(in the rows, 128 means zero)
One turn sends every row of this set to another row. A few are shown first. Where does it send the rows asked after them?
niku: [118 170 111  94 121 140 130 102 139 159  94 112 135 112 150 139 139]
boz: [112 159 113 113 141 108 118 126 178 146 120 134 154 138 145 128 148]
tepum: [131 141 127 106 108 154 130 129 101 110 120 126 139 103 149 166 140]
lotap: [114 166 101 143 106 108 143 139 160 113 119 154 117 126 141 106 131]
zib: [159 106 146 138 147 131 125 133 143 128 128 113 158 132 163 133 148]
Pulo: [138 121 111 123 129 144 132 129 165 141 124 143 153 118 169 146 161]
mas: [116 154  98 122 121 116 103 146 130 124 119 137 103 166 141 101 154]
rer: [130 166 116  96 138 144 130 110 138 166 102 102 137 116 154 136 133]
Supib: [133 147 131 106 128 144 111 107 109 133 110 128 159 127 156 169 145]
zut: [117 126 140 110 139 108 143 132  83 108 133 104 133 114 124 139 136]
vonu: [150 130 138 158 116 127 151 144 122  85 126 145 128 131 151 113 118]
Mifu: [132 142  89 113 125 135 133 124 129 120 135 167 103 158 171 114 158]
gup: [109 146 128 104 150 101 150 103 123 160 108  96 129 125 132 119 132]
nubi: [114 114 136 114 150 110 128 115 101 133 120 116 155 125 136 155 159]
ruvam: [116 129 119 105 156 108 150 115 123 165 116  93 129 120 137 124 145]
zape: [129 138 145 127 151  96 115 133 153 137 125 107 156 152 137 114 131]
ver: [129 116 147 113 149 106 136 115  93 125 121 106 151 124 137 145 148]
roso: [144 146 103 144 104 136 149 142 145  97 119 163 119 112 165 123 135]
febok: [117 154 133 150 120 100 148 145 135 102 121 137 124 146 130  91 111]
zudav: [130 169 101 135  96 124 141 126 121 102 129 147 102 153 145  96 154]
lere: [131 111 125 137 117 159 142 128 115 117 131 150 115 164 169 105 140]
Peba: [128 139 129 149  95 136 155 125 113 104 129 139 102 155 146  92 153]
Losu: [115 125 131 143 118 140 114 148 117 125 121 121 113 178 139  92 137]
nus: [126 153 120 145  94 125 137 132 117 107 128 128 101 155 134  86 150]
goga: [126 151 111 138 101 138 154 116 115  98 140 156 106 148 154 105 162]
Nadag: [102 158 119  94 143 104 154 120 122 140 131 100 115 119 129 114 124]
muzad: [138 137 125 108 120 145 119 111 108 129 105 123 153 114 153 167 156]
dis: [106 175 107  92 111 150 144 118 132 140 118 124 124 107 157 140 129]

tepum moves to dis
Mifu moves to mas
roso moves to lotap
Now find these:
goga moves to zudav
boz moves to zape
gup moves to ver
ruvam moves to nubi

